The same turns and mirrors carry the whole set onto itself, and each row onto the other rows of its family. Which rows share a family with each named row? Give them in list order.
These 30 rows form 5 families of 6 rows each.
gezi: [87,-120,179,50,167,139,350,45,361,-325]
ver: [0,130,-216,-78,72,148,206,152,301,57]
musi: [-176,-93,-103,-342,68,-147,0,-148,130,-32]
Pafop: [-152,-78,-86,-328,22,-169,-52,-107,87,-62]
netov: [137,-75,-128,248,103,8,57,-245,355,-107]
Soka: [-175,-131,-62,-26,110,146,-105,-254,30,-463]
feku: [-44,100,-156,-90,84,170,212,131,302,109]
fomal: [-145,-84,-115,-373,26,-155,-42,-78,131,-46]
seru: [21,150,-206,-51,8,169,199,82,308,70]
duref: [94,-92,113,40,148,161,366,106,344,-329]
Fita: [109,-42,133,8,109,136,392,36,353,-314]
Zano: [-197,-147,-18,-8,152,179,-101,-281,85,-393]
bitam: [-140,-84,-145,-357,27,-180,-4,-110,105,-89]
bidu: [-48,-100,262,-237,-34,118,-65,174,141,-280]
gim: [-64,-51,229,-218,-106,124,-83,145,120,-334]
Zezi: [133,-142,-151,262,74,15,24,-230,357,-136]
ven: [-159,-50,-80,-366,-41,-183,25,-126,120,-96]
mumi: [-166,-150,-76,-48,149,119,-110,-305,84,-418]
Nel: [-48,-101,228,-239,-1,157,-80,179,123,-333]
lati: [122,-82,105,52,161,121,346,53,363,-363]
zuzo: [-31,-78,218,-253,-58,102,-76,186,102,-323]
tota: [-106,-71,229,-220,-15,137,-82,164,76,-318]
Rorik: [149,-85,-175,234,50,-8,2,-206,365,-132]
gabag: [-217,-128,-31,-39,134,94,-113,-277,35,-411]
Zan: [152,-62,-110,228,4,15,45,-237,365,-141]
nimus: [23,125,-176,-33,62,122,189,115,328,111]
rira: [93,-104,-137,251,54,17,-22,-238,364,-73]
Tuv: [104,-45,133,77,182,181,344,63,355,-293]
kasar: [-217,-92,-62,-39,62,137,-63,-288,59,-434]
Kofuf: [2,81,-230,-69,57,137,181,136,315,120]

Which other rows belong to the same family as mumi? fomal, duref, Zezi, Nel, Kofuf
Which other rows belong to the same family as lati? ver, Soka, bitam, zuzo, Rorik
Which other rows belong to the same family as gim? seru, Fita, ven, Zan, kasar

The same turns and mirrors carry the whole set onto itself, and each row onto the other rows of its family. Which rows share a family with each named row? Give them in list order.
These 32 rows form 4 families of 8 rows each.
rorod: [345,-326,37,-75,15,-224,107,-197,135,-283,34,37,119,-16,119,190]
kog: [54,98,-48,-146,-212,-31,61,-197,-24,-342,-243,-333,77,-37,8,-148]
Kif: [61,-228,87,-36,282,-277,232,-86,368,-119,160,84,-196,38,16,65]
sav: [361,-139,118,-133,34,-223,76,-311,131,-236,149,-152,29,-167,10,190]
Gemig: [341,-202,-165,128,-134,-362,162,-281,116,-27,-140,26,-151,148,46,-236]
vik: [-55,44,266,-365,222,130,-31,-46,81,-353,-3,-182,-144,44,33,13]
tozet: [-7,-226,275,5,207,-266,-23,-161,196,86,104,2,-256,177,196,-23]
Vaf: [224,-270,162,-77,298,-237,68,-118,213,-32,107,205,-353,242,79,-75]
Pum: [-81,-23,0,-109,61,-32,45,-10,68,-145,-292,12,-312,367,59,-405]
nepo: [-57,-191,252,-447,124,57,-37,-198,89,-333,-82,-64,-139,110,270,6]
Fab: [364,79,2,-140,-162,-193,74,50,-20,-404,-195,-250,27,75,-44,-249]
munof: [341,27,-159,204,-36,-313,166,-124,104,-49,-58,-84,-135,89,-177,-237]
nadif: [206,-90,191,-453,134,106,-113,-334,259,-273,-29,-118,-161,137,88,98]
Mepa: [-108,-133,-198,-204,106,-196,332,-52,-41,-110,-133,-9,-217,-104,82,84]
keto: [368,-36,297,-50,-9,-66,-206,-266,233,-262,-12,-137,-70,288,-4,-305]
luvav: [344,-263,104,-100,217,-286,-4,-178,254,-287,-21,-296,88,-88,37,50]
gedu: [51,-167,20,-255,84,-14,196,84,-6,-260,-342,67,1,-125,66,79]
Goza: [250,3,231,-24,36,-157,-192,-332,346,-257,-42,-257,-59,277,245,-166]
Zaf: [-69,-224,130,-99,246,-71,52,-363,215,27,53,113,-312,123,134,18]
nul: [48,-157,-118,-225,55,-81,317,30,-142,-123,-99,114,-229,-74,-164,-59]
vemim: [77,-67,-95,217,-52,-353,231,19,-78,-109,-107,-21,-113,63,-1,-315]
Lidil: [279,-227,-152,120,94,-279,281,-157,245,-82,-49,-68,-173,210,41,-386]
Rop: [207,81,27,-214,-204,19,-99,-221,-163,-253,-299,-227,-84,166,71,-284]
gup: [55,-203,-20,-110,-82,-180,192,146,13,-124,-144,45,-201,-194,107,122]
Kevo: [6,82,263,-345,11,27,-157,-153,-40,-298,-102,-71,-105,-11,36,158]
tumip: [309,57,-171,-226,-121,14,135,-165,7,-471,-243,-147,-24,25,-103,-203]
Rato: [-55,-92,277,-112,-1,99,115,-42,25,-89,-94,62,-481,228,-38,-202]
Zot: [231,4,92,17,4,-243,-76,-393,199,-116,198,-203,-299,324,10,-316]
tob: [-51,101,-1,-144,-134,28,122,-143,-61,-81,-110,161,-368,281,43,-277]
gito: [-57,169,79,-168,73,-40,16,-107,55,-90,-187,-170,-394,211,-26,-412]
Rupad: [223,51,138,-124,171,-73,-64,-463,193,-243,7,-190,-83,385,-25,-332]
butip: [340,-63,-159,-122,75,-346,14,-277,175,-286,-42,-208,194,-35,116,-27]

Which other rows belong to the same family as Vaf? kog, nepo, munof, luvav, gup, tob, Rupad
Which other rows belong to the same family as tumip? sav, Gemig, vik, tozet, Pum, Mepa, keto
Which other rows belong to the same family as Goza? rorod, Fab, Zaf, nul, Lidil, Kevo, gito

The same turns and mirrors carry the whole set onto itself, and each row onto the other rows of its family. Which rows share a family with each named row? Give them in list order.
These 40 rows form 5 families of 8 rows each.
nukod: [127,197,99,-148,-114,104,239,-137,241,153]
tadir: [-4,189,-159,-119,-208,-190,160,26,-20,-178]
botuz: [-36,-40,-163,-144,-20,177,301,-9,396,83]
val: [-66,-118,85,-206,-130,-45,-181,45,66,153]
Sobep: [-345,-98,18,-46,-87,268,-92,57,197,-80]
pak: [-277,-55,-14,1,-109,-27,283,-300,18,-307]
vonaf: [-85,-257,344,-27,-218,149,175,-1,167,-360]
leb: [-21,-71,-130,-108,-104,30,417,94,438,-80]
Dimab: [-195,-259,311,6,-267,188,244,94,111,-263]
Mesi: [92,86,235,76,-132,104,-19,228,154,-317]
lep: [-141,-261,17,-229,-25,87,6,30,261,165]
gofon: [-164,-290,-28,-194,-176,15,73,74,97,200]
Peg: [-97,30,-86,-95,-110,219,-217,68,160,28]
Vef: [17,125,159,-80,24,209,147,-218,411,-20]
dokud: [-179,47,-38,-56,-12,-34,373,-117,429,-114]
rif: [131,-41,197,-15,-320,4,128,326,55,-98]
kimot: [-145,-98,-51,-40,-75,101,450,18,385,39]
zin: [-259,-53,15,-86,11,89,-138,18,358,-16]
Zikib: [-62,93,130,15,-110,-65,236,-172,-148,-339]
kur: [-32,-224,332,-65,-301,-99,279,130,89,-172]
neb: [-9,233,-132,-72,-173,-32,385,-112,-18,-195]
Barik: [-87,53,-63,32,-45,272,319,-94,412,-153]
baru: [31,155,18,-205,-14,36,347,-211,272,41]
Nimap: [-288,-150,-118,-99,-100,175,-104,96,267,-197]
geb: [-219,-210,46,-128,-157,247,-116,214,178,-63]
kom: [211,58,117,-224,-110,13,225,-157,299,74]
Lav: [-157,-242,354,-89,-229,88,42,158,54,-249]
virib: [175,40,-34,-138,-124,238,125,-146,314,97]
Nodi: [-37,7,321,-18,-186,-82,-89,251,135,-179]
karor: [-119,98,18,-31,-189,-310,258,-3,-21,-256]
zemos: [-134,-379,-28,-258,-168,-23,42,-19,135,45]
sido: [-120,147,54,80,-84,113,126,-264,-116,-262]
Rerat: [-81,184,-87,-105,-238,-167,299,-17,-93,-55]
Duf: [21,-2,221,83,-217,67,115,216,-81,-332]
Lop: [-1,75,41,-49,-81,20,49,-319,-62,-295]
Bule: [54,125,318,116,-175,92,11,193,25,-157]
rebe: [-5,-255,164,36,-356,131,250,73,0,-326]
fizum: [-9,-305,-14,-210,-304,125,-49,111,87,71]
Samiv: [-3,79,-99,5,-190,163,246,-314,-5,-297]
Zad: [-185,-40,-173,-22,-274,-69,345,-13,-53,-265]

Which other rows belong to the same family as baru? botuz, lep, Zikib, neb, geb, Lav, Duf
Which other rows belong to the same family as kom? tadir, vonaf, leb, Mesi, Nimap, zemos, Lop
Which other rows belong to the same family as Rerat? nukod, Sobep, Dimab, gofon, kimot, sido, Bule

The same turns and mirrors carry the whole set onto itself, and each row onto the other rows of its family. Which rows share a family with each named row? Give them in list order.
These 32 rows form 4 families of 8 rows each.
gato: [-144,-212,0,-103,226,-149,24,64,-302,-274,184,-197,136,-265,-315,130,108,148,189,-25,-12,-320,29,-68,160,-184,-153,12,7,-19,-162,282,123,198,90,235,218,300,338,17,-473,18,151]
bomef: [-150,111,-32,-111,-384,45,-218,37,-145,90,125,55,107,242,104,-324,-151,-195,161,79,-189,278,-172,387,-165,131,-90,237,193,-49,55,-56,14,65,214,12,-114,-66,272,150,-158,148,-38]
Taz: [-193,91,-114,-93,-166,126,-102,35,-211,160,286,-31,193,69,158,-125,-127,-131,133,200,-246,391,-160,254,-470,55,-230,102,194,21,134,-88,-97,46,149,68,-97,-230,322,229,-134,106,-1]
Naba: [-140,248,30,-6,-129,89,-196,121,-221,137,362,88,227,236,97,-163,-160,-238,132,138,-233,305,-195,330,-375,-35,-15,79,53,-85,59,-117,6,74,155,98,21,-81,310,103,-42,25,-180]
Tizoz: [-143,263,10,-30,-112,100,-217,124,-199,119,347,71,246,223,117,-167,-137,-224,142,163,-216,355,-180,355,-385,-61,-32,90,44,-91,76,-85,4,61,143,89,16,-81,307,90,-39,31,-156]
tas: [-152,-98,-6,73,224,-192,-166,-38,-357,-282,159,-363,133,-259,-257,69,254,107,125,107,166,-347,50,-52,217,40,-169,-142,22,-11,5,245,-50,113,72,81,250,68,154,54,-475,-5,96]
gep: [-134,106,-27,-121,-362,52,-251,30,-103,80,123,10,169,231,104,-315,-124,-180,149,95,-174,342,-152,414,-191,95,-116,258,180,-24,72,-45,1,60,186,2,-107,-83,259,131,-143,132,0]
sevof: [-157,-211,-12,-136,216,-174,7,50,-238,-294,178,-218,224,-295,-352,160,154,124,163,21,38,-285,54,-39,129,-236,-188,-3,-17,11,-152,250,115,163,112,235,253,256,327,-15,-475,1,157]
vivap: [-110,-158,-9,22,232,-108,-74,-123,-219,-382,49,-373,180,-157,-364,209,176,86,367,-46,107,-259,34,-61,168,-37,-101,-73,-39,-4,-42,301,32,267,29,95,337,88,366,74,-305,58,-11]
Reb: [-138,-211,15,-155,254,-81,70,-83,-243,-244,-28,-310,68,-262,-421,88,213,204,210,-20,41,-199,0,-85,116,-71,-137,-171,-93,62,-46,303,-133,226,153,299,213,-9,241,-65,-392,25,7]
revun: [-114,-161,-12,32,254,-91,-66,-127,-245,-374,50,-375,153,-157,-350,199,155,101,380,-36,76,-272,31,-75,182,-8,-81,-65,-39,-15,-54,306,35,291,29,96,323,104,362,80,-302,60,-5]
Dabe: [-175,87,-113,-77,-215,116,-65,44,-244,183,303,15,173,85,154,-121,-145,-149,123,187,-254,348,-162,227,-443,77,-214,84,210,20,125,-113,-74,31,174,84,-99,-253,320,253,-154,103,-26]
vuvaz: [14,119,133,-55,-342,157,-32,-80,-218,127,251,62,279,168,122,-238,-31,-155,130,85,-158,261,-204,320,-377,-189,-87,209,62,20,-28,12,-68,-38,217,135,-33,-83,324,289,28,90,-82]
deg: [-152,-93,0,69,254,-186,-198,-38,-356,-283,148,-387,130,-267,-266,53,265,113,142,118,158,-316,53,-36,204,25,-161,-118,13,-8,14,260,-62,129,34,68,224,94,155,37,-438,-1,112]
pumo: [-121,-190,32,-140,276,-64,58,-77,-284,-238,-30,-305,13,-252,-406,77,195,227,216,-41,-15,-204,-6,-75,130,-53,-133,-164,-71,34,-44,327,-130,239,130,312,181,16,235,-57,-377,30,9]
Zupef: [-190,81,-111,-89,-202,102,-66,30,-209,157,290,3,217,78,138,-100,-132,-152,129,197,-236,368,-150,234,-458,54,-242,90,199,14,138,-122,-85,28,171,63,-78,-268,329,232,-154,116,-22]
geme: [-145,86,-41,-130,-415,34,-208,36,-119,89,145,77,158,251,90,-304,-123,-218,122,90,-142,265,-164,388,-175,129,-96,212,202,-30,74,-108,7,62,251,6,-60,-134,287,130,-181,125,-75]
bobun: [-143,-196,-8,-107,262,-164,-6,63,-281,-281,163,-235,182,-288,-340,133,138,158,198,1,-4,-262,58,-38,126,-223,-169,27,-19,0,-156,294,112,196,66,233,210,308,322,-10,-457,11,189]
suv: [-141,92,-50,-149,-396,42,-239,32,-79,66,124,33,204,226,68,-281,-109,-215,122,117,-121,331,-144,414,-199,84,-114,234,169,-7,82,-70,-5,36,234,5,-67,-123,263,101,-155,117,-26]
ril: [-152,-225,-14,-106,214,-175,34,60,-287,-283,183,-174,173,-277,-351,158,132,110,167,17,27,-335,44,-60,138,-198,-169,-33,-4,-4,-161,245,127,179,137,237,255,246,340,18,-496,19,119]
mip: [-154,-94,4,85,267,-179,-174,-29,-381,-275,136,-379,96,-267,-253,49,256,128,152,116,135,-336,47,-35,210,37,-153,-98,16,-29,14,269,-49,123,39,72,220,109,150,46,-442,5,109]
fipor: [9,102,130,-60,-367,140,-11,-78,-227,125,257,93,287,187,123,-213,-32,-182,112,93,-147,239,-205,299,-365,-175,-84,200,75,16,-24,-9,-62,-22,248,137,-16,-105,341,281,7,97,-110]
teni: [-137,266,22,-7,-110,101,-219,125,-213,138,337,83,226,230,103,-166,-152,-216,118,138,-234,325,-188,346,-380,-61,-36,97,46,-90,64,-81,-6,67,142,95,17,-73,300,102,-39,26,-149]
degag: [-183,104,-110,-79,-191,134,-84,30,-240,186,298,-5,162,85,173,-134,-157,-135,145,180,-278,362,-180,241,-454,69,-221,102,205,11,129,-84,-81,55,142,72,-115,-216,333,258,-142,110,-2]
puzez: [13,143,132,-31,-339,159,-31,-62,-257,127,260,73,255,175,137,-240,-38,-153,134,87,-183,233,-219,312,-373,-158,-73,203,67,16,-29,20,-58,-17,223,157,-43,-60,335,291,29,97,-80]
vepem: [-142,-88,4,81,233,-185,-164,-38,-378,-281,160,-355,94,-259,-249,60,250,100,142,107,138,-361,37,-45,221,46,-148,-130,20,-31,6,255,-43,120,69,87,230,83,159,42,-470,-3,78]
duda: [-143,250,25,-26,-132,86,-208,125,-187,126,359,84,247,241,104,-161,-140,-242,120,145,-198,329,-197,340,-386,-67,-43,92,43,-81,68,-102,8,76,165,90,15,-109,311,97,-42,25,-178]
Vof: [-120,-167,-6,26,234,-113,-67,-123,-214,-382,64,-364,168,-155,-354,210,169,86,357,-36,116,-280,42,-74,178,-15,-97,-79,-32,-4,-32,288,36,253,42,94,346,79,360,77,-315,60,-30]
gutup: [-136,-204,19,-135,256,-69,82,-84,-290,-230,-7,-289,21,-242,-417,90,189,194,201,-39,18,-227,-10,-103,139,-43,-130,-169,-79,35,-35,305,-132,241,166,332,212,-15,244,-55,-406,19,0]
Mer: [-119,-194,26,-157,269,-84,58,-92,-250,-251,-40,-321,57,-272,-410,67,211,214,203,-36,27,-173,-6,-69,123,-70,-124,-159,-93,58,-44,329,-138,239,134,309,185,20,230,-81,-372,19,22]
Piv: [9,110,140,-43,-363,154,-18,-67,-245,141,265,114,252,184,142,-230,-47,-159,115,87,-175,217,-221,280,-358,-175,-71,200,72,-6,-31,-7,-55,-19,237,146,-31,-86,340,290,13,82,-116]
ges: [-120,-173,-7,24,234,-101,-54,-111,-237,-371,68,-359,147,-164,-357,203,143,90,371,-59,90,-297,39,-70,207,-9,-93,-85,-25,-20,-56,298,48,294,26,103,337,85,374,93,-321,69,-34]

Which other rows belong to the same family as deg? tas, vuvaz, mip, fipor, puzez, vepem, Piv
Which other rows belong to the same family as gutup? Taz, Reb, Dabe, pumo, Zupef, degag, Mer

The same turns and mirrors carry the whole set onto itself, and each row onto the other rows of its family. Which rows share a family with each named row? Give them in list order.
These 32 rows form 4 families of 8 rows each.
Vaka: [-160,-3,27,95,-57,-8,-50,160,-24,80,207,154,-325,343,68,280,-82,182]
Firu: [40,-33,-85,364,-66,96,163,-65,206,-126,24,-71,110,82,295,357,-53,289]
Defuf: [-101,102,150,65,5,-78,308,-417,-61,-247,197,-63,-275,57,-35,313,-25,257]
vepa: [68,-102,-166,-76,7,43,-234,79,372,-75,-288,-210,-120,241,128,67,-140,257]
rel: [-40,133,-108,343,36,64,156,-236,274,11,-115,-77,117,-34,245,285,-59,317]
bir: [169,305,154,4,-80,92,154,169,84,-76,-310,-56,-74,154,4,362,-146,23]
burog: [-81,-17,-160,86,20,-132,-124,-323,291,-77,153,-216,-330,255,235,-10,-88,433]
Somul: [135,192,-67,-129,142,20,131,-306,317,-234,-332,-304,-271,47,-13,266,-333,399]
degel: [61,72,-20,313,-115,71,151,-196,216,26,-102,-125,203,-32,85,275,-93,308]
lok: [-166,-66,19,230,-28,-197,-130,180,48,-33,155,129,-99,228,81,280,-118,110]
Zibo: [31,-83,-100,13,-13,-58,-199,95,364,35,-301,-34,-118,275,119,-1,-235,316]
Bik: [-218,56,60,196,-46,-107,-8,120,-50,1,205,107,-59,286,113,163,-37,96]
fabe: [102,-87,-164,11,109,-207,-125,95,322,-76,-346,-76,-166,130,260,49,-171,245]
radol: [35,45,-120,277,139,214,88,-170,182,-90,-96,-71,109,-121,76,302,-1,215]
dufep: [-14,109,-17,-207,54,-18,223,-247,311,-250,-245,-397,-270,-52,-32,262,-133,432]
nuri: [-132,319,105,81,-22,87,237,-237,-121,-149,218,-156,-192,172,-193,397,-106,311]
Lafem: [137,260,195,57,-103,-59,-10,128,61,-29,-326,-150,-172,25,-118,416,-215,65]
Duta: [220,145,76,4,174,-75,170,-322,259,-250,-287,-403,-98,4,96,204,-207,394]
Resiv: [-51,112,114,-284,48,-156,-44,59,-9,-244,1,-134,-447,371,-131,142,-299,166]
Gasor: [76,310,238,-104,-57,-22,127,266,25,-94,-272,-152,-63,127,31,372,-144,159]
tobe: [-59,178,61,-194,-59,-328,26,28,23,-151,-37,-154,-476,443,-27,136,-281,350]
Lub: [-13,129,-44,312,30,-92,-117,99,-111,29,118,162,-91,358,100,175,-138,138]
viriz: [126,289,-38,-141,111,94,238,-350,185,-184,-279,-354,-264,103,-4,146,-209,420]
soz: [-155,-34,-264,36,179,-55,124,-270,144,-198,194,-92,-181,292,178,23,-67,510]
dufoz: [-252,-75,-154,58,164,-186,-33,-349,183,-156,192,-160,-268,193,110,44,-220,462]
Vit: [-114,334,141,160,77,-130,337,-230,-139,-140,170,-19,-231,81,-37,367,-175,274]
tidil: [-122,-81,-260,196,135,-80,-22,-422,207,-134,155,-67,-299,192,54,56,-168,380]
gis: [-102,165,8,-233,197,-173,-34,40,11,-255,-11,-100,-562,363,1,160,-221,225]
gefaz: [-120,328,101,61,98,-32,316,-293,-88,-268,176,-175,-201,56,-8,432,-129,181]
fese: [157,41,-55,33,123,-9,-190,241,301,64,-276,-181,-128,289,190,169,-260,308]
nove: [139,159,254,25,100,62,234,147,-51,-103,-233,-24,-77,107,-64,499,-196,132]
debad: [26,175,179,-269,191,-168,-52,-104,28,-58,-103,-171,-530,268,-129,123,-233,281]

Which other rows belong to the same family as Zibo? rel, bir, Somul, Bik, Resiv, dufoz, gefaz
Which other rows belong to the same family as Vaka? Firu, Defuf, burog, Duta, fese, nove, debad
Which other rows belong to the same family as soz? fabe, radol, dufep, nuri, Lafem, tobe, Lub

